Read these off the table that follows.
1) Which number is the first entry in reading order?
2) Which number is the entry just left of the largest entry?
3) Which number is the entry just right of -10.067?
4) Which number is the entry just right of the largest entry?
5) Which number is the entry just right of 4.655?
6) Which number is the entry just right of 101.147?
7) Which number is the entry just left of the smallest entry?
[[  24.235 -157.842  -70.753   29.160    4.655  143.158 -209.304   11.985
     5.972  108.476  171.495 -206.213  160.957]
 [-204.758  281.953  -69.350    6.600   53.562 -186.072  214.760 -182.232
   277.603  293.600 -177.344  232.550  -35.350]
 [ -12.889   85.116  -84.828  -10.067   82.493   84.302   32.206  -78.835
   101.147  -64.768   65.749   47.504  286.750]
 [   3.803   32.004 -119.732 -144.801  -77.540  236.147  -20.064  -54.505
   141.140  151.907  -11.249  -10.093   -1.741]
 [-154.821  126.398 -226.582 -168.557  -39.355   17.316   37.247 -217.796
   229.218  152.492 -140.152   58.575  159.102]
 [  31.688  253.511   77.782  -42.892  -11.253  -20.758  245.965   63.422
   209.038  217.756 -114.745  254.147 -144.713]]
1) 24.235
2) 277.603
3) 82.493
4) -177.344
5) 143.158
6) -64.768
7) 126.398

array([[4077, 5712, 4712, 5183, 4152, 3628],
       [6033, 3515, 5804, 5507, 5068, 5733],
       [3514, 4823, 8157, 6302, 4968, 4033],
       [4963, 4709, 6347, 5454, 3569, 4906],
       [3128, 5761, 5936, 5758, 5158, 3055],
       [4506, 4816, 4762, 5424, 4427, 3979],
       [5940, 4510, 6643, 5153, 4329, 6478],
       [4287, 8007, 2572, 3755, 5963, 4524],
       [6759, 4423, 4360, 4546, 4830, 6822],
       [3310, 8142, 3310, 4271, 7950, 3688],
       [6267, 2942, 7385, 5821, 3805, 6754],
       [3240, 6232, 6501, 5552, 5450, 3818],
       [2653, 7756, 2786, 4647, 5282, 1777]])
Counting starts at 0.
Find the entry directly below 5068.
4968
The entry in the top-left corner: 4077
Find the entry at row 2, column 1.
4823
The entry directly above 4968: 5068
The entry directly above the smallest entry is 3818
The top-right entry -> 3628
Find the entry at row 1, column 0.
6033
The entry in row 2 and column 0 is 3514
The entry just right of 5183 is 4152
Find the entry just left of 8142.
3310
Find the entry just right of 5804.
5507
The entry in the bottom-left corner -> 2653
Find the entry in row 0 and column 1.
5712
Find the entry at row 1, column 1.
3515
Find the top entry of the column that holds the largest entry.
4712
Find the entry directly above the largest entry.
5804
Find the entry directly below 2572.
4360
Find the entry in the bottom-right corner.
1777
The entry just right of 4647 -> 5282
The entry just left of 2572 is 8007
Find the entry directly below 6478.
4524
Find the bottom entry of the column that holds the largest entry.
2786
The entry directly above 3128 is 4963
The entry directly above 4830 is 5963
The entry directly below the largest entry is 6347
The entry just right of 4506 is 4816
The entry directly above 4329 is 4427
Find the entry directly below 6347.
5936
Find the entry directly above 2786.
6501
Find the entry at row 2, column 2.
8157

[[  8.5 -27.6  19.4 -12.4 -25.2 -15.5   4.1   8.2  -8.3  19.4  -7.3 -22.8
    9.9   3.5]
 [  5.2 -23.6  13.6 -13.1 -21.2 -25.5  14.3  13.0 -14.7  13.6 -13.9 -22.7
   11.3  11.7]
 [ -2.9  -2.8  -7.2  -9.1 -12.2 -31.3  18.7  18.7 -13.0  -7.2 -22.3  -5.9
    9.1  12.9]
 [-38.5 -26.7  20.9 -53.0  50.8   9.0   1.2 -31.0 -25.6  20.9 -37.5 -23.9
   29.0 -13.5]
 [ -3.5 -31.4   4.9  -5.6  43.3  21.0   5.4 -38.9   3.7   4.9  41.3 -27.1
    8.4  30.5]
 [  1.2 -10.0  -0.9 -11.9 -16.8 -29.8  18.1  16.6 -16.5  -0.9 -19.5 -16.8
   10.9  14.8]
 [-42.9 -13.1   6.5 -52.0  52.1   3.2   6.8 -29.7 -21.8   6.5 -47.6  -7.5
   27.6  -5.9]]
The largest entry -> 52.1
Read off the minimum.
Answer: -53.0
Read off the entry just left of the largest entry.
Answer: -52.0
Read off the entry just left of 9.9.
Answer: -22.8
Read off the entry just left of 41.3.
Answer: 4.9
The entry just right of the smallest entry -> 50.8
The entry just left of -37.5 is 20.9
Read off the entry just left of -13.0.
Answer: 18.7
The entry just left of -52.0 -> 6.5
The entry just left of -7.3 -> 19.4
The entry just right of -38.9 is 3.7

A =
  3.0  -50.8    7.6  -15.5    8.2  -60.2    9.1  -47.5  -48.9    8.8   12.9   -4.2  -26.4    2.4    2.2
-10.7   34.3   -4.9  -14.3   -6.2   24.5   -6.9   34.8   34.2   -5.6  -30.0   -1.7   17.9   27.0    0.6
Indices start at 0.
The top entry of the column that holds the largest entry -> -47.5
The top-left entry: 3.0
What is the entry at row 1, column 0?
Answer: -10.7
What is the entry in row 0 and column 1?
Answer: -50.8
The entry just right of 17.9 is 27.0
What is the entry just left of -6.2?
Answer: -14.3
The top entry of the column that holds the smallest entry -> -60.2
What is the entry just left of -26.4?
Answer: -4.2
The entry just left of the largest entry -> -6.9
The entry just right of -5.6: -30.0
What is the entry in the bottom-right corner?
Answer: 0.6
What is the bottom entry of the column that holds the smallest entry?
Answer: 24.5
The entry in row 0 and column 2 is 7.6
What is the entry directly above -5.6?
Answer: 8.8
What is the entry directly below -4.2?
Answer: -1.7
What is the entry in row 1 and column 2?
Answer: -4.9

Read these off the matrix that follows. Counting starts at 0.
1) What is the entry directly above -23.5?
2) What is the entry just left of 26.5?
3) What is the entry in row 0 and column 2?
4) What is the bottom entry of the column that holds the largest entry?
5) What is the entry in row 0 and column 1?
6) What is the entry in the top-right corner?
7) What is the entry in row 0 and column 0?
8) What is the entry in row 2 and column 0?
[[32.4, 9.4, 23.5, 20.5, -12.5, 8.0, 41.2, -8.7, 8.0, 5.8],
 [-10.8, 8.7, -23.1, 9.3, -3.5, -8.2, -15.8, -4.4, 52.8, 9.4],
 [-22.9, -13.6, -28.5, 11.4, -25.4, 5.9, -31.3, 2.0, 23.0, 5.9],
 [7.9, 9.4, -11.6, 17.1, -34.8, -19.7, 8.9, -30.0, 15.0, 28.6],
 [6.5, 11.3, -13.5, -37.0, 21.8, -21.3, 10.6, 7.3, 35.3, -9.4],
 [26.7, -1.9, 13.1, -2.7, -23.5, -16.0, 41.6, -16.4, 4.1, 13.6],
 [-3.0, -25.1, 13.4, -31.9, 2.3, -15.8, -13.4, 26.5, -30.7, 0.0],
 [9.5, -20.3, -20.1, -10.7, -35.0, -29.9, 3.9, -0.6, -18.1, 15.5],
 [-14.6, 2.9, -22.0, -44.5, -0.3, -26.6, -13.5, -8.9, 6.4, 2.0],
 [-2.2, -19.4, 38.8, 13.4, -28.5, 9.9, 6.5, -11.6, -11.1, 20.8]]
1) 21.8
2) -13.4
3) 23.5
4) -11.1
5) 9.4
6) 5.8
7) 32.4
8) -22.9

a = -50.5,-22.8,43.3,57.6,-5.9
The entry just right of -22.8 -> 43.3
What is the smallest entry? -50.5

Questions about the array below. Indices start at 0.
1) Which number is the entry at row 1, column 0?
2) Which number is the entry directly above the largest entry?
3) Which number is the entry at row 1, column 1?
4) Which number is the entry directly above 0.41?
5) Which number is the bottom entry of the column that holds the largest entry?
6) Which number is the entry directly above 1.31?
7) Which number is the entry in row 2 and column 1?
8) Which number is the bottom-right entry?
[[1.68, -0.88, -0.22, -0.04, 0.04, 1.71, -0.67, 1.35, 1.04, 0.22, 1.76, 0.99, 0.36, 0.97, 1.49, 1.06],
 [0.98, 0.03, 0.40, 0.00, 0.41, 1.08, 0.19, 0.52, 0.81, -1.51, 1.09, -1.82, 0.73, -1.91, 1.07, -1.90],
 [0.62, -0.38, 0.44, 0.28, -1.48, 0.39, -0.55, 1.15, 1.31, -0.74, 0.44, -0.72, -1.21, -0.79, 0.07, -0.76],
 [0.54, -1.19, 2.26, 1.05, 0.16, 0.71, -1.18, 0.03, -0.86, 0.59, 0.65, 0.35, 0.18, 0.33, 0.93, 0.30],
 [-0.04, 1.58, -1.10, -0.41, 1.61, -0.10, 1.65, -0.08, 0.01, 0.05, -0.12, 0.70, 1.82, 0.74, 0.08, 0.83],
 [0.49, 0.81, -0.08, -0.26, 1.87, 1.03, 1.11, -0.51, -0.58, -0.43, 0.92, -0.54, 2.10, -0.49, 1.48, -0.43],
 [0.11, 1.26, 0.47, -0.26, -0.75, 0.66, 1.34, -0.84, -0.60, 2.12, 0.57, 1.63, -1.54, 1.54, 0.24, 1.48]]
1) 0.98
2) 0.44
3) 0.03
4) 0.04
5) 0.47
6) 0.81
7) -0.38
8) 1.48
